x = array([ 217,  671,  276, -356])
x[0] => 217
x[1] => 671
x[3] => -356
x[2] => 276

A = [-587,-50,-491,-457,-315,-15,54,-183,133,280,351,422,88]
A[0]: -587
A[4]: -315
A[8]: 133
A[3]: -457
A[10]: 351

arr =
[[34,377,414,-183,-378,-449,-9,20,-37,-98,324,-405,-325,-79],
[-61,-201,281,-82,-90,-293,26,318,-43,-56,193,19,-113,71],
[-270,294,344,-134,18,86,116,248,-162,-96,253,105,-275,-71],
[79,-383,187,-200,-329,-218,202,293,-214,225,224,106,-215,8],
[202,-56,74,-121,-103,-115,-18,476,-170,131,487,193,-175,245],
[-84,-134,80,14,-315,-156,243,278,-365,345,409,-93,-344,257],
[-42,-138,103,60,-66,-24,-173,400,-251,-152,-6,-4,-66,127],
[75,436,322,-248,-352,13,-63,-49,153,197,338,-441,-151,-120],
[2,233,284,-125,-409,-122,-314,247,80,231,286,-335,-237,63],
[-124,123,514,-327,-376,-333,-342,309,95,62,278,-597,-219,-45],
[-77,410,258,-343,-163,-44,-26,362,104,147,297,-393,-200,15]]
arr[0][0] -> 34
arr[9][2] -> 514
arr[:, 10] -> [324, 193, 253, 224, 487, 409, -6, 338, 286, 278, 297]
arr[4][11] -> 193
arr[9] -> [-124, 123, 514, -327, -376, -333, -342, 309, 95, 62, 278, -597, -219, -45]
arr[:, 1] -> [377, -201, 294, -383, -56, -134, -138, 436, 233, 123, 410]
arr[8][10] -> 286
arr[:, 5] -> [-449, -293, 86, -218, -115, -156, -24, 13, -122, -333, -44]
arr[5][13] -> 257
arr[3] -> [79, -383, 187, -200, -329, -218, 202, 293, -214, 225, 224, 106, -215, 8]
arr[0][12] -> -325
arr[5][12] -> -344
arr[9][4] -> -376
arr[1][3] -> -82
arr[3][3] -> -200
arr[7][10] -> 338
arr[:, 3] -> [-183, -82, -134, -200, -121, 14, 60, -248, -125, -327, -343]
arr[2] -> [-270, 294, 344, -134, 18, 86, 116, 248, -162, -96, 253, 105, -275, -71]
arr[1][2] -> 281
arr[:, 11] -> [-405, 19, 105, 106, 193, -93, -4, -441, -335, -597, -393]
arr[1][1] -> -201
arr[:, 2] -> [414, 281, 344, 187, 74, 80, 103, 322, 284, 514, 258]
arr[6][10] -> -6
arr[0] -> [34, 377, 414, -183, -378, -449, -9, 20, -37, -98, 324, -405, -325, -79]
arr[0][6] -> -9
arr[1][13] -> 71
arr[2][1] -> 294
arr[2][6] -> 116
arr[:, 12] -> [-325, -113, -275, -215, -175, -344, -66, -151, -237, -219, -200]
arr[:, 0] -> [34, -61, -270, 79, 202, -84, -42, 75, 2, -124, -77]
arr[2][2] -> 344

X = [[7258, 5412, 2899, 4338, 8371], [7638, 7168, 4851, 7208, 7593], [7043, 7089, 2004, 7044, 6687], [6091, 4111, 9583, 3431, 7858], [6627, 6958, 1218, 6946, 6090], [8051, 5929, 9337, 5224, 8695], [3759, 4318, 3398, 4398, 3984], [4619, 4558, 9708, 4347, 5345], [5511, 4102, 2541, 3326, 7134], [7183, 4642, 9940, 4158, 8617]]
Indices start at 0.
(0, 0): 7258
(8, 4): 7134
(7, 2): 9708
(6, 2): 3398
(3, 1): 4111
(1, 1): 7168
(1, 4): 7593
(2, 4): 6687
(5, 1): 5929
(3, 4): 7858
(4, 0): 6627
(2, 1): 7089
(9, 4): 8617
(6, 1): 4318
(3, 0): 6091
(4, 4): 6090
(6, 4): 3984
(2, 3): 7044
(2, 0): 7043
(6, 0): 3759
(6, 3): 4398
(3, 3): 3431
(0, 1): 5412
(7, 0): 4619
(9, 1): 4642

m =
[[-31,-6,11,40,80,-5,6,-53,21,-9,184],
[123,-61,-5,-4,-411,11,25,-21,-5,-113,65],
[-109,-9,12,-3,161,-5,-8,22,41,34,67],
[-331,-103,32,-100,74,1,-7,91,32,-4,203],
[11,16,-5,-55,25,-38,-9,-25,19,232,-220],
[-88,-67,30,-59,-598,238,7,160,-92,-350,156],
[-28,118,-6,-28,47,69,-14,7,-92,-156,-122],
[248,9,-12,-10,-548,-1,31,8,-7,-233,-63]]
m[0,0]	-31
m[1,-5]	25
m[-2]	[-28, 118, -6, -28, 47, 69, -14, 7, -92, -156, -122]
m[-2,9]	-156
m[-2,3]	-28
m[5,3]	-59
m[1,-3]	-5
m[4,10]	-220
m[2,7]	22
m[4]	[11, 16, -5, -55, 25, -38, -9, -25, 19, 232, -220]
m[-8,4]	80
m[-1,-11]	248
m[7,-7]	-548
m[-6,-5]	-8
m[1,-6]	11
m[3,2]	32
m[3,-6]	1
m[1]	[123, -61, -5, -4, -411, 11, 25, -21, -5, -113, 65]
m[-8,-9]	11
m[:, 8]	[21, -5, 41, 32, 19, -92, -92, -7]
m[-1]	[248, 9, -12, -10, -548, -1, 31, 8, -7, -233, -63]
m[:, -1]	[184, 65, 67, 203, -220, 156, -122, -63]
m[-4,-2]	232
m[-8,3]	40
m[:, -6]	[-5, 11, -5, 1, -38, 238, 69, -1]
m[:, -7]	[80, -411, 161, 74, 25, -598, 47, -548]
m[-3,6]	7
m[2]	[-109, -9, 12, -3, 161, -5, -8, 22, 41, 34, 67]
m[-3,-4]	160
m[-5,10]	203
m[-6,2]	12
